Each row has a name. Each question is about the rows just above it.

[-3.06 -5.26  3.63  4.70  0.74  2.01  0.77] -> Guv
[-3.79  1.88 -0.80 -3.67  1.42 -0.91  0.02] -> zuder
[ 5.71  0.09 -4.03 -1.17 -3.57  4.96 -0.99] -> vofo
[ 3.13 -4.74 -0.11 -2.27 -1.18  5.20 -2.26] -> Fes
[-4.40 -2.61 -3.10 -0.52  0.56  2.31 -0.79] -> mubo
[ 8.23 -2.42 -0.14 -1.27 -1.05  2.04 -0.93] -> Fuzo
[-2.59 -5.73 -1.86  1.27 -1.57  2.34  2.36] -> Mig
[ 3.76  3.68 -0.79 -4.20  1.15  0.64  0.95] -> vebi
[3.31 0.76 1.85 2.89 1.07 3.10 3.23] -> Tobav
[ 0.43 -1.99 -2.36 -1.88  0.63 -1.13 -0.37] -> Kez
[ 0.93  5.93 -1.08  0.71 -1.04  2.04  2.74] -> Sizok
[ 3.65  1.88 -0.80 -3.68  1.42 -2.00 -2.93] -> favef
After [ 1.88 -0.80 -3.67  1.42], its row goes on with : [-0.91  0.02]
After [-1.04  2.04], its row goes on with : [2.74]

[-8.88 -6.04  0.09 -7.40 -3.60 -4.94 -5.84 -2.06]  zubi
[-3.20 -6.04 -2.25 -4.01 -3.61 -4.94 -6.72 -4.58]  Regum
[-3.20 -6.05  0.09 -7.40 -3.60 -4.94 -2.58  2.57]  fazor
Go on from [-7.40 -3.60 -4.94 -5.84] to the end of its row. : [-2.06]
The rest of the row after [-6.04  0.09 -7.40 -3.60 -4.94]: : [-5.84 -2.06]
Go on from [-3.20 -6.05] to the end of its row. : [ 0.09 -7.40 -3.60 -4.94 -2.58  2.57]
The rest of the row after [-3.60 -4.94 -2.58]: : [2.57]

[ 1.16  1.31  2.50  3.94 -1.24 -0.91  4.02 -2.05  0.64  2.59  3.65  3.55
  2.74 -0.60  4.37 -0.78  1.14  0.85 -1.00 -2.30  4.38 -1.32  1.24  1.22
  2.45  0.27  1.56 -1.45] -> venub
[ 0.89  5.54 -0.62 -1.46  2.00 -5.75  4.88 -4.62  2.52  0.72 -0.38 -1.39
  3.34 -0.16 -0.12 -0.57  0.08 -3.28 -1.51 -1.80  0.13  1.02 -0.91  1.15
  0.71 -1.93  3.64  2.92] -> ruz
[ 1.16  1.31  2.50  3.94 -1.24 -0.91  4.02 -2.05  0.64  2.59  3.65  2.68
  2.74 -0.60  4.37 -0.78  0.08 -3.27 -1.00 -2.30  4.38 -1.32  1.24  1.22
  2.45  0.27  1.56 -1.45] -> mavun
[ 0.82  0.67 -0.47 -1.79  1.97 -0.28  0.93 -0.03 -0.38  1.79 -0.37 -1.23
  7.14  0.34  5.89  0.03  1.41  0.83 -2.45  0.07  4.37  2.43 -3.01  1.21
  2.42  0.09  3.51  2.45] -> bes
[ 1.21  5.50  1.68  4.55 -0.88 -5.04  3.34 -3.39  2.50  3.16  0.22  1.04
  0.65  0.36  3.91  0.51  1.41  0.45  1.55 -1.80  0.14  1.21  0.36 -2.13
 -4.04 -6.12  0.19  0.32] -> nar
After [ 0.08 -3.28], its row goes on with : [-1.51 -1.80  0.13  1.02 -0.91  1.15  0.71 -1.93  3.64  2.92]
The rest of the row after [-1.80  0.13]: : [ 1.02 -0.91  1.15  0.71 -1.93  3.64  2.92]
After [-2.45  0.07  4.37  2.43 -3.01], its row goes on with : [1.21 2.42 0.09 3.51 2.45]

